Each run below is a few steps of one of 6 hidden systems, one row a step.
J, run 1:
[[9, -3, -24, -10, 1, 14, 5, 1, 11, 8, -17, 5, -3, -9, -1, -8, -11, 1, 5, 12],
[9, 10, -5, -18, 3, 0, 2, 9, 3, 5, 2, -14, -6, -3, -25, -14, 10, -3, -6, -1],
[5, 5, 3, 0, 17, -1, -4, 16, -21, -5, 14, -1, -6, 0, -9, 11, 1, 21, -3, -1],
[1, -4, 10, 15, 24, -4, -9, 3, -4, -1, -12, 2, 2, 13, 1, 3, -21, -3, -3, 2],
[-3, 6, 19, 16, -12, 11, 8, -14, 5, -7, -4, -7, 4, 14, -3, -10, -3, -15, -9, -10],
[-20, -5, 4, -6, -18, 10, 15, -5, 0, 7, 13, 6, 14, 13, 11, 11, 12, 7, -4, -1],
[-13, -23, -16, 2, -3, -22, 0, -1, 8, 13, -8, 6, 4, -7, 6, 13, 6, -1, -3, -4],
[13, -5, -14, 6, -16, -7, -10, -9, 0, -9, -16, -6, 1, -17, -12, -9, 2, -3, 22, -2],
[11, 23, 2, -26, -2, 5, -13, 6, -8, -3, 16, -10, 3, 2, 3, -6, 10, -2, 24, 5],
[6, 14, -1, -4, 23, -9, -6, 17, -2, -3, 19, 10, -21, -4, 21, 5, 4, -6, -10, -6]]
A, run 2:
[[-4, 14, 16, -1, -7, -11, -1, 5, -18, 6, 17, 7, -17, -6, -8, -4, 28, 1, -7, 6],
[-3, 10, 15, 11, 19, -6, 8, -2, 0, 13, 5, 11, -4, -5, -12, 10, -13, 11, -2, 28],
[-2, 4, 15, 13, 0, 1, 7, -15, 21, -13, 3, -20, 7, -6, -21, 5, -17, -8, -8, -2],
[-7, -3, 2, -3, -9, 23, 3, -3, -3, -26, 17, -13, 12, 4, 10, 19, -7, 14, 2, -14],
[-6, -23, -25, -12, 15, 4, -4, 12, 8, 1, -4, -1, 6, 6, 21, 18, -12, 5, -9, -13],
[17, -16, -23, 3, 0, -12, -12, 9, -1, -11, -26, -1, -11, -8, 1, -14, 4, -4, 0, -17],
[21, 16, -5, -18, -5, 3, -5, 12, -16, 3, -4, 8, 1, 8, -1, -23, 17, 2, 26, 7],
[0, 16, 14, -4, 8, -23, -2, 7, -6, 32, 15, 10, 1, 15, 3, -9, 16, -15, 1, 2],
[-4, 6, 22, 41, -3, -8, 9, -15, -13, 15, -3, 16, -9, -1, -4, -6, -8, -4, -6, 6],
[-13, 4, 13, 3, -17, 29, 17, -25, 12, 0, -8, -7, 10, -1, -18, -3, -15, 3, -2, 20]]
Q, run 3:
[[-1, 13, 26, -2, -10, 4, 17, 1, -1, -10, 19, 4, 18, 23, 7, -2, 17, 1, 4, -6],
[-18, -4, 6, 10, -16, -4, 15, -13, 9, 14, 15, 13, 9, 8, 24, 12, 5, -8, -5, -8],
[-9, -11, -8, 22, -23, -1, 4, -26, 6, 8, -13, 12, 0, -16, 9, 4, -10, -4, 11, 8],
[-4, -3, -13, -16, -16, 0, -15, -12, 3, 3, -9, -10, 3, -22, -13, 0, 6, 2, 22, 20],
[1, 4, -10, -26, 15, -14, -25, 17, -7, 2, 9, -5, -16, -16, 1, 9, 10, 3, 3, 10],
[14, 5, 2, -1, 36, -3, -7, 19, 3, -16, -7, 13, -19, 2, 14, 1, -13, 0, -7, 8],
[14, 11, 8, -2, 7, 20, 19, 1, 24, -23, -7, -6, -2, 10, -6, -16, -10, -12, -16, -3],
[-3, 7, -4, -2, -15, 23, 24, -3, 1, 12, 21, -11, 2, 4, -11, -1, 1, 5, -21, -19],
[-12, -16, -9, 21, 0, -2, 5, -4, -20, 36, 2, 4, 9, 4, -6, 12, -14, 15, -8, -9],
[-1, -12, 9, 25, -5, -19, -23, -15, -15, 3, -25, -10, 11, 2, -17, -2, -10, -3, 17, 0]]
L, run 4:
[[-1, -6, -6, 1, 10, 5, -4, 5, -8, -6, 2, -5, -4, -6, -7, 12, -9, 14, -4, 0],
[6, -6, -7, -3, 4, 6, -5, 0, 1, -6, -9, -15, 7, 4, -11, -1, -10, 1, 1, -10],
[8, 3, -1, -7, -2, 0, -12, 6, -9, -4, 2, -7, 3, 9, 4, -7, 7, -5, 7, -13],
[3, -3, -1, -2, 8, -8, -3, 9, -8, 10, -3, 12, 1, 13, 11, -3, 6, 0, 2, -3],
[1, -2, 4, 11, -1, -10, 12, -2, 4, 14, -10, 11, -2, 5, -4, -12, 2, -8, -8, 0],
[-1, 14, 10, 5, -14, 2, 12, -12, 1, 7, 7, 3, 2, -2, -7, -6, 7, -3, 6, 9],
[-16, 1, 6, -3, -4, 2, -2, -9, 2, 4, 14, -2, 7, -3, 6, 16, -2, 3, 5, 10],
[-9, -11, -3, 10, -1, 0, -9, -9, 2, -10, -7, -3, -5, -11, 4, 14, -13, 1, -3, 1],
[8, -2, -10, -4, -8, 14, -1, -2, 6, -21, -12, -5, -1, -5, 1, -4, -5, 0, 7, -1],
[3, 0, -11, -25, 1, 5, -2, 13, 6, -8, 8, -5, 0, 3, 7, 0, 12, -1, -2, -9]]
N, run 5:
[[1, -7, -9, -3, 4, 4, 0, 4, -7, -4, -13, 13, 1, -3, 2, 4, -2, 16, 11, 14],
[1, -5, 7, 0, 2, -15, -1, -1, 12, -3, -8, -12, 13, 5, -13, -3, 4, -12, -1, -6],
[10, 14, 4, 2, -7, 0, -3, 1, -9, -14, 16, 1, -4, -5, 8, 2, 9, 3, 11, -8],
[-2, 2, -4, -11, 13, 2, 4, 4, 12, 9, 3, 10, 4, 3, 15, 7, -7, -3, 3, 11],
[-2, 1, -2, 13, -3, -5, 5, -6, 7, 13, 1, -3, -7, -4, -5, -7, -1, -13, -17, -13],
[5, 6, -12, -3, -9, 20, 2, -1, -15, 2, -2, 2, -7, -8, -5, -6, -2, 13, 7, 8],
[-15, -9, 4, -14, 5, -4, -9, 4, -1, 7, -7, -9, 8, 7, -12, 4, 3, 2, -7, 8],
[0, 1, 13, 18, 1, -13, -8, -1, -10, -16, 0, -2, -7, -3, -4, 4, 3, 1, -4, -7],
[9, 5, 3, -1, 3, 11, 3, -2, 10, -18, -5, 7, 7, 6, 12, 0, -9, 2, 16, 7],
[-9, -4, -3, -10, -10, -3, 7, -2, 16, 3, 6, -3, 8, 8, 12, 1, 9, -15, -9, -14]]
J, run 6:
[[-1, -3, 2, -4, -13, 20, 15, -12, 24, -18, -12, -20, 10, 3, -18, -12, -6, -9, -12, -7],
[-7, -4, -5, -20, -6, 9, 19, 8, -1, -1, 26, -10, 22, 9, -7, 19, 13, 21, -2, -11],
[7, -19, -19, 9, 22, -32, -4, 14, 1, 14, -2, 4, 12, 0, 4, 17, -6, 10, 5, -18],
[29, 6, -5, 28, -7, -5, -8, -9, -9, 0, -21, -2, 3, 0, -8, -25, -11, -10, 22, -14],
[5, 29, 18, -14, -13, 16, -1, 1, -22, 15, 19, 1, 2, 24, 7, -20, 17, -8, 14, 2],
[-19, -1, 10, 1, 12, -15, -2, 14, -13, 14, 15, 25, -26, 1, 25, 11, 18, -4, -23, 4],
[-8, -18, 1, 29, -2, -2, 2, -15, 3, -9, -39, 21, -20, -17, -2, -6, -13, -2, -8, 24],
[-14, 8, 17, -19, -22, 18, -1, -24, 18, -12, -8, -23, 14, -4, -28, -12, 5, -8, 11, 26],
[-19, 1, 0, -28, 0, -5, -5, 7, 6, -12, 45, -22, 7, -12, 3, 39, 16, 11, -5, -10],
[14, -23, -34, 15, 24, -9, -9, 7, 9, -13, -9, 5, 0, -14, 26, 28, -34, 16, 9, -17]]
Q, run 7:
[[11, 9, 4, 7, 23, -8, 9, 7, 13, 0, -7, 20, -18, -6, 4, -6, -7, -6, -7, 16],
[4, 16, 14, -2, 1, 17, 16, -10, 18, -9, 1, -6, -2, -3, -19, -9, -10, -7, -9, 15],
[-18, 7, 4, -10, -4, 18, 5, -5, -4, 12, 23, -19, 3, 1, -11, 13, -4, 6, -18, -3],
[-18, -22, -5, 17, 9, 0, -12, -3, -15, 11, -4, -3, 3, 3, 5, 20, -20, 11, -12, -10],
[3, -19, -1, 12, -7, -3, -20, -8, -5, -23, -28, -14, 11, 2, -7, -2, -9, 0, 13, -10],
[10, 2, -8, -23, -14, 1, -9, 12, -8, -20, 6, -12, 10, 5, 0, -6, 25, 3, 16, -17],
[11, 1, -15, -8, 10, -16, 7, 22, -4, 12, 14, 23, -3, 10, 27, 2, 17, 1, 1, -14],
[21, 8, 2, 25, 7, -14, 22, -5, 17, 8, -15, 28, -6, -2, 7, -18, -9, -15, 4, 8],
[6, 28, 14, -1, -21, 14, 16, -20, 13, 8, 5, -6, 0, -9, -25, -20, 3, -12, 8, 20],
[-30, 9, 8, -17, -2, 9, -5, -1, -15, 33, 29, -7, -5, -2, -6, 15, 7, 6, -13, 17]]
S, run 8:
[[-11, 1, 16, -17, 13, -24, -6, 10, 12, 3, 0, -1, 0, 11, -5, -2, 18, -16, -12, 5],
[17, 22, 15, 12, 5, -13, 6, 5, -10, -9, 9, 15, -11, -10, -8, -6, 10, 7, 13, 11],
[6, 13, -1, -2, 2, 4, 13, -13, 22, 15, 8, 1, 13, -6, -2, 3, -17, -4, 14, 15],
[-9, 4, 1, 15, -11, -2, -1, -15, 6, 1, 15, -11, -12, -16, 1, 8, -5, -14, -14, -13],
[-2, -10, -20, 5, -13, 25, -1, -5, -14, -4, -10, 5, -8, -14, 6, 5, -9, 17, 3, 4],
[-15, -19, -11, -21, 5, 8, -10, 5, 11, -5, -17, -14, 4, 7, -3, 3, -4, -4, -15, -2],
[7, 1, 8, -8, 7, -5, -10, 17, -16, -23, 1, -6, -10, 8, -6, -3, 18, 3, -7, -12],
[15, 8, -1, -9, 17, -2, 9, 15, -1, 3, 4, 10, 15, 15, 2, -1, -2, 11, 17, 6],
[6, 5, 10, 14, 9, -20, 8, -2, 15, 11, 8, 0, 8, 8, 2, -1, -4, -18, -3, -12],
[6, 10, 2, 25, -20, 4, 10, -13, -12, 11, 5, 10, -2, -5, 2, -9, 0, 0, 8, -6]]
N, run 9:
[[-12, -21, -13, -24, -6, 7, 2, 5, 9, 1, -16, 4, 18, 16, 12, 2, 9, 3, 2, 3],
[6, -15, -3, 17, -6, -34, 3, 7, -7, 2, -2, 3, 2, -2, -6, 0, 19, 0, -4, -25],
[31, 17, -6, 6, 8, -5, 5, 5, -8, -2, 1, 10, 8, -6, -3, -7, -6, 10, 33, 8],
[0, 19, 11, -20, 7, -5, -6, -1, 14, 22, 18, -14, 12, 13, -2, -6, 0, -21, 5, 1],
[-11, 14, 9, 8, 1, 1, -6, 0, -13, 10, 23, 8, -29, -12, 14, 6, 3, -8, -18, 2],
[-6, -4, -6, 2, 8, 21, 10, -6, 8, 6, -21, 13, -14, -7, -2, -4, -23, 5, -14, 28],
[-14, -13, 2, -3, -23, 15, 3, -11, 7, -9, -16, -24, 5, -1, -28, -11, 7, -4, -18, -7],
[-9, -12, -2, -8, -11, 1, -9, 8, -23, -30, 6, -3, 5, -3, -1, 18, 20, 28, 11, -3],
[2, -17, 4, 6, 24, -28, -6, 5, 14, -15, -10, 2, 22, 8, 8, 21, -10, 5, 16, -1],
[25, 13, -2, 19, -4, -9, 2, -9, 15, -10, 8, -7, 7, 1, 15, -12, -7, -24, 15, -31]]
A, run 10:
[[9, 8, 2, 1, 13, -11, -7, 0, 3, 14, 4, -1, 6, 4, -1, -3, -8, -8, 9, 3],
[2, 8, 11, 18, -9, 2, -3, -10, -5, 3, 2, -2, -2, 6, 5, -8, -3, -12, 1, -9],
[-10, 1, 3, -2, -9, 21, 8, -7, -4, 6, -2, 5, 2, 11, 7, -2, -3, 2, -6, 5],
[-15, -13, -4, -5, -5, 0, 8, -1, 7, 7, -5, -2, -2, -1, -8, 3, 8, -1, -21, -1],
[-2, -8, -3, 0, -3, -7, -3, 2, -6, -12, -7, 0, -3, -11, -12, 7, 9, 13, 2, 6],
[6, 4, -1, -12, 10, -7, -8, 3, 9, -9, 1, -6, 9, -6, -2, 6, -3, 2, 17, 12],
[8, 9, 5, 4, 5, -10, -8, -1, 8, -9, 13, -2, 1, 0, 15, 3, -2, -13, 9, -12],
[11, 8, -6, 11, 1, 11, 8, -3, -2, 1, 2, 13, -8, 4, 20, -6, -8, -2, 2, -6],
[2, 0, -13, -3, -6, 14, 15, 0, 4, 19, -6, 1, -3, 5, -6, -15, -3, -5, -14, -6],
[-7, -4, -4, -4, -11, 1, 2, 3, -17, 12, 1, -7, -3, 0, -19, -4, 15, 9, -10, -4]]
S, run 11:
[[4, -3, -13, -17, 1, 4, -10, 11, -13, -5, 0, -7, -2, -7, -10, 4, 8, 17, 9, 4],
[9, -2, -3, -11, 24, -11, -18, 12, 4, -5, -3, -11, 5, 4, 0, 5, -9, -3, 6, -2],
[18, 16, 12, 8, 9, 2, -3, 3, -1, -12, 6, 2, -5, 10, 12, -10, -5, -10, 4, -11],
[0, 9, -1, 2, -4, 15, 21, -2, 2, 16, 9, 14, 5, 13, 14, -5, -3, 0, -3, -2],
[-15, -12, -2, 13, -5, -7, 14, -6, 3, 24, -1, 6, -3, -2, -7, 3, 2, -3, -22, -4],
[-5, -11, 0, 14, -15, -1, -1, -10, -12, 0, -18, -3, -1, -8, -24, -2, 3, 9, 2, 6],
[-10, -2, 6, -18, -5, 3, -19, -6, -2, -8, -1, -19, 14, 0, -10, 7, 2, 3, 17, 9],
[-4, 4, 8, -9, 12, -10, -21, 7, -3, -18, 16, -2, -3, -1, 22, 16, 5, -3, 8, -3],
[15, 5, -6, 3, 11, 2, 9, 7, 13, -15, -4, 25, -8, 0, 27, -4, -3, -3, 7, 3],
[8, 6, -7, -4, -7, 6, 27, -1, 25, 8, -2, 7, -3, 1, 0, -19, 5, -17, -14, -7]]
L, run 12:
[[-9, 0, -4, -12, -17, 18, 11, -2, -2, 7, -9, 14, -4, 3, 6, -11, 14, 2, -1, 15],
[-23, -8, 8, -13, -5, -7, 5, 0, 10, -1, 3, 0, -5, -6, -10, 8, 20, -2, -17, 11],
[1, 2, 11, 7, 8, -15, -2, -1, 0, -18, 1, -3, -3, -18, -20, 14, 1, 11, 5, 13],
[13, 4, -3, 0, 12, 2, -5, -4, 16, -18, 3, -15, 16, -3, -3, 9, -21, 1, 18, -2],
[13, 5, -13, 1, 4, 5, -9, 4, 1, -7, 13, -8, -2, 1, 24, 3, -11, -9, 2, -26],
[9, -4, -25, -1, 2, 14, 5, 13, -17, 14, -5, 15, -12, 5, 14, -8, -2, 8, -7, -11],
[-5, -7, -9, -8, -8, 3, 12, 4, -1, 26, -14, 3, -4, 7, -20, -19, 13, -3, -18, 0],
[-9, 11, 22, -5, -6, -14, -5, -2, -12, 13, 6, -8, -1, 2, -27, -9, 22, -3, -1, 15],
[-11, 7, 29, 3, 14, -13, -11, -5, -1, -3, 5, 2, 10, 7, -2, 13, -7, 2, 13, 23],
[-1, -3, 14, 24, 5, 2, -1, -15, 15, -24, -6, 2, 3, 2, 19, 11, -23, -12, 2, -5]]

Name the system that made each run.
run 13:
[[1, 2, -9, -15, -13, 14, -1, -3, -5, 7, -3, -14, 8, 3, -15, -8, 2, 2, 5, -1],
[-9, -2, 0, -10, 14, -8, -20, 9, -14, 9, 11, -11, 1, 3, 0, 11, 1, 2, -3, -5]]

S
run 14:
[[2, -17, -13, 6, -3, -2, 12, -3, 10, 4, -29, 6, 7, -3, -18, -9, -4, 4, -2, 7],
[7, 8, 2, -5, -6, -14, -2, 1, -4, -2, 8, -14, 2, -13, -30, -1, 15, 5, 6, -2]]

Q
run 15:
[[11, 16, 16, 20, 3, 10, 0, -11, -11, -7, 8, -8, 9, 1, -12, 3, -21, 9, 14, 1],
[-13, 8, 11, 1, 6, 8, -3, -6, 1, 18, 17, -9, 12, 20, 17, 6, -14, -12, -6, -9]]

J
run 16:
[[1, -9, -17, -16, -2, 9, -4, 4, 16, -17, -10, -10, -9, -11, -1, -3, 2, -5, -10, -6],
[14, 2, -11, -18, 6, 11, 10, 13, 5, -19, -1, -4, 4, -1, -9, -1, 5, 15, 3, 0]]

J
run 17:
[[-2, -1, -3, 8, -12, -11, 8, -2, -7, 12, 6, 0, -2, -7, -12, -2, 14, 2, -3, -7],
[-2, 3, -1, -2, -3, -7, -4, -7, -6, 16, 1, -2, 9, -5, -13, 4, -1, 7, 18, 15]]

L
run 18:
[[-6, -1, 3, 7, -17, -5, 4, -6, 4, -20, 3, 4, -11, -12, 8, 2, 17, -6, -6, -10],
[4, -3, -22, -17, -10, 6, 10, 3, 5, 2, -6, 7, 0, -11, 0, -2, 10, 9, 10, 8]]

S
run 19:
[[4, -1, -12, -16, 14, -6, 8, 3, 28, 10, 5, 6, 15, 6, 17, 7, -8, -11, 7, 0],
[12, -3, -13, 22, -14, -13, 3, -4, -2, -1, 2, 3, -11, -13, 8, -7, 8, -10, -2, -27]]

A
run 20:
[[-14, -6, 27, 9, -1, -26, -6, -6, -1, 2, -7, -8, 6, 8, -20, -3, 14, -12, -8, 1],
[-12, 0, 18, 17, -18, -2, -7, -16, -13, -20, 11, -5, 7, -6, 5, 18, 3, 10, 16, -1]]

J
run 21:
[[0, 5, 10, 7, 1, 22, 0, 4, -15, -17, -5, -1, -15, 12, 2, -10, -2, 4, -20, -8],
[-8, -8, 2, -12, 5, 15, 19, 10, -2, 4, 2, 5, 16, 20, -6, 7, 0, 18, -9, 5]]

S
run 22:
[[-16, 10, 8, -11, 1, 0, 4, 1, 4, -1, 26, 17, -6, -3, 30, 18, 12, 1, 0, 13],
[-9, -8, -8, 9, 4, 4, 9, -14, 29, -3, -11, 15, -8, -12, 21, 12, -21, -9, -7, 13]]

Q
run 23:
[[-3, 3, -12, -20, 10, 13, -19, 4, 8, 1, -3, -13, -21, -12, 2, -2, -11, -12, -14, 5],
[8, 11, 6, -8, 10, 4, -8, 17, -11, -19, 2, -3, -26, -2, -4, -10, 14, -3, -17, -5]]

A
run 24:
[[5, 1, -5, 0, 16, 7, 4, 10, 0, -9, 4, 10, -9, -1, 15, 7, -9, 6, -8, -1],
[6, -4, -2, 6, 8, 5, 13, -1, 14, 4, -16, 6, -2, 4, -7, -10, -12, -7, -11, 3]]

J
run 25:
[[-5, 14, 16, 4, 7, -9, -15, -11, 2, 17, 17, -18, 4, 0, -8, 6, -13, -14, 3, 0],
[-11, 1, -1, 13, -10, 18, -11, -10, -12, -1, 13, -8, -9, -2, 19, 9, -11, -1, -8, -16]]

J
run 26:
[[-15, -2, 0, 0, -10, 2, -20, -3, -26, 18, -3, -1, -11, -3, 0, -2, 8, 0, -2, 5],
[-12, 3, 14, -5, 9, -2, -13, -1, -4, 3, -14, 3, -12, -1, -7, -4, 0, -5, -7, 27]]

A
run 27:
[[2, 7, 9, 0, 7, -19, 13, 8, 13, 0, 12, 1, -14, -6, -12, -5, 19, -12, -23, -6],
[12, 15, 6, 9, 11, -2, 13, 2, -9, 7, 15, 6, 3, -7, -17, 7, -8, 21, 10, 13]]

L
run 28:
[[-4, -4, -9, -16, -2, 9, -7, 6, -8, 2, 0, -9, 6, 7, -1, 0, 5, 7, 1, -4],
[-1, -7, 1, -2, 17, -12, -11, 12, -9, 1, 0, 0, -1, 7, 2, 3, 2, 0, -4, -6]]

S
